One hidden turn or mirror swaps the rows below in pairs. Which row is each named row swapped with?
The rows were stretched afterwards, more along some directions than others.
kebug: [  7.7 -19.6   2.6  -8.0   8.1 -11.5  10.3   3.0  13.6   9.3   4.4  14.7
   2.4  14.3  -4.7  -4.9]
dela: [  8.0 -21.2   3.7   7.5   5.6  -8.8  -6.3  -3.2   8.1  23.6  10.6   7.9
  -0.7   9.5  -1.4  -0.3]
Fav: [ 7.9 -3.8  4.0 13.0  8.1 -4.1  7.9  2.7  6.8  4.7 17.6 -6.8  7.6 20.9
  5.2 -3.0]
pomi: [ 16.5 -12.1  11.8  12.1   1.8 -14.3  10.7  -6.3  20.1  -5.6  12.2  20.7
  11.6   5.1 -13.9   4.6]
Vika: [ -1.6  -2.4  13.0   3.9  16.6 -14.7  17.1 -21.3  33.3  21.2  10.5  14.8
 -18.4   8.0  11.8  -1.5]
Roso: [ 13.4 -19.3  13.2   3.5 -11.3 -11.0 -11.6 -23.4  13.5  13.5  -4.6  -5.2
   3.9   5.1  -1.0   6.3]
puzud: [ -0.3 -11.5  22.1  -6.9  -0.1 -10.8   0.1  -9.3   1.8  20.4  -9.5  22.3
  -6.9   9.9  12.0  -2.7]
Fepiz: [ 14.2 -18.0   5.3   4.6 -10.3 -16.3   1.1  -4.7  28.7  14.0  12.5  16.3
  -0.9   8.3  -4.8  -6.8]
Toket: [ 16.6 -19.0   7.1  13.9   6.4 -15.6  -3.5 -34.1  26.6  24.6  19.3   5.5
  -2.6  20.9   5.5  11.8]
muza: [  8.7 -13.7   7.1   7.3   9.5 -10.4   6.2  14.0   7.3  10.0   8.5   0.6
  12.1  21.0   9.4 -15.3]
sazaf: [  6.3  -4.6  22.1   9.9   0.6  -5.0  -1.7 -26.3  24.5   3.2   6.2  -8.0
 -15.6  13.2   1.5  12.8]
punol: [ -6.0   5.2  20.9  -6.0   6.5  -9.4  16.0   1.1  12.1  15.4  -6.2  20.2
 -12.1   4.7  14.2  -8.4]
Butaz: [ 10.5  -3.7   5.3   2.8  -6.0  -8.2  -6.6  -8.8  27.9  15.2  12.6  12.5
 -12.6   6.6  -4.5  20.0]
duk: [ 13.0 -14.3  14.9  17.9   5.7 -13.7  -2.9 -33.6  24.0   1.1   8.1   4.9
 -16.4   4.9  -1.0   1.9]
Vut: [-3.8 -1.4 14.5  5.6 10.2 -5.6  4.9  3.2 26.4 34.2 14.2 20.1 -6.8  8.6
  4.5 13.6]
Des: [ -7.3   0.6  10.3   8.0  15.1 -19.8   5.8   3.7  11.2  27.9  14.3   5.1
 -12.5  17.1  15.4 -21.6]
dur: [ 13.9 -16.1   9.7   5.7   4.0 -15.9 -12.0 -21.9  22.7  15.4  11.2  11.0
  -5.6  17.5  -1.5  15.9]
bevis: [  1.7  -4.5  11.8  13.1  18.5 -22.0   2.9  -8.9  16.4  18.3  10.7  -1.6
 -16.8   5.5  15.5 -13.2]
belo: [ 11.7 -18.7  14.2  -0.1  -5.3  -7.1  -6.4 -24.8  26.3   6.8   5.7  13.9
 -10.7  12.0  -5.6  23.9]
vinu: [ 12.0 -11.2  14.1   0.7  -1.7 -11.8   3.0 -16.4   6.7  -5.1  -3.2  -5.5
   1.7  17.4  -4.0   1.7]
ruvi: [ -7.0   2.9  13.7   2.5  16.9 -12.1  21.0  -3.9  19.6  13.8   6.8  16.0
  -9.8   0.1   9.6 -13.5]
Fur: [ -4.3   0.2   9.4   5.9   8.2 -15.3  -2.9  -9.9  -1.3  36.6   8.6   6.0
  -5.9  15.5  10.0   7.8]
vepek: [ 18.2 -12.7   9.8   6.8  -2.3 -10.0   6.4  -3.1  40.4   4.4   9.3  20.6
  -3.6   5.8  10.9  -5.9]
nufi: [ 12.4 -17.7   5.7   1.3  -1.2 -12.1   5.2  15.3  24.2  10.3   6.7  17.5
  -1.3  -4.4  -4.4  -6.8]
Keke: [ 3.7 -6.0  6.1 -1.0 11.9 -1.0  8.2 15.6 33.6 23.6 18.4 25.0 -9.4 10.8
  5.7  4.0]
gevu: [  2.7   6.9   4.7  10.3  15.4  -7.7   3.9   5.3  12.3  10.8  12.0 -12.6
   2.4  26.7   0.2  -2.8]
soli: [ -4.4   7.3  16.1   7.4  20.7 -11.2  20.1  18.0  14.9   6.5  12.5  27.1
  -2.2   3.5   3.4  -9.3]
lezig: [ -7.0   1.1  16.6  -3.1   9.2  -7.8  -3.2   5.1   9.0  22.0  -4.7   2.2
 -12.0   4.0  16.4  -9.3]
fepom: [ -4.3  -2.4   0.4   4.2  12.0 -15.7   9.9  24.5   9.4  11.8   5.1  -2.4
   3.9   3.2  -2.6 -11.6]
Ponin: [  6.4 -11.6   2.1  -1.8   2.5 -28.2   2.2  -2.7  16.8  13.2  -4.1  21.5
  -3.9  -4.0   6.8 -13.2]
tepe: [ 13.5 -10.1   4.7  -6.4  -7.0 -14.0   3.4   1.2  16.9  20.4  -4.2  35.5
   9.6   9.3   2.1  -4.6]
liviz: [ 11.1  -6.4  23.6  14.1  -2.7  -9.1  -6.1 -27.0  25.1   8.5   1.0   4.5
 -12.4   8.0   1.2   8.8]
puf: [ 4.0 -8.1 11.7 -1.3 -5.7 -4.6 -4.1 -4.5 19.5 35.3  4.5  3.4  5.1 16.9
  3.3 15.2]
fego: [ 10.0 -17.4   5.5  -1.8   2.8 -12.9  10.8  -5.0  10.5  -1.7   3.0  11.3
   8.3   6.0  -9.0  -8.9]
Maner: [ -0.9 -10.2  13.8   3.4  10.9  -7.7   6.1   6.6   7.2  13.8   1.0  24.2
  -9.3   1.1   3.6 -11.5]
rikap: [ 2.0 -7.3 19.3  0.1  5.5 -9.0 -6.1  5.6 -1.2 13.2 -7.4 12.3 -4.5 13.4
  4.9 -7.5]
Rut: [  7.7  -8.4  10.1  13.0   9.5 -11.3  -4.8 -24.3  36.1  22.4  14.9  13.7
 -25.7   1.3  10.6   3.7]
Ronap: [ -9.9  -2.3  21.8   3.7  13.0 -10.1   3.1 -20.6  12.6  30.2   5.4  13.8
 -18.1  13.1  15.4  11.8]
zevas: [  5.6  -4.3  11.2  -3.8   3.3 -12.7 -13.5 -14.0  18.6  24.8   3.0   0.9
 -10.6  22.0  13.3   8.0]
geram: [15.5 -9.0  6.3  2.7 -6.6 -7.6  8.6 -5.6 25.4  8.7  9.6 31.3  0.2  3.7
 10.4 -2.1]

nufi is swapped with bevis
Des is swapped with Fepiz
Butaz is swapped with Fur
lezig is swapped with Roso
zevas is swapped with puf
fego is swapped with ruvi

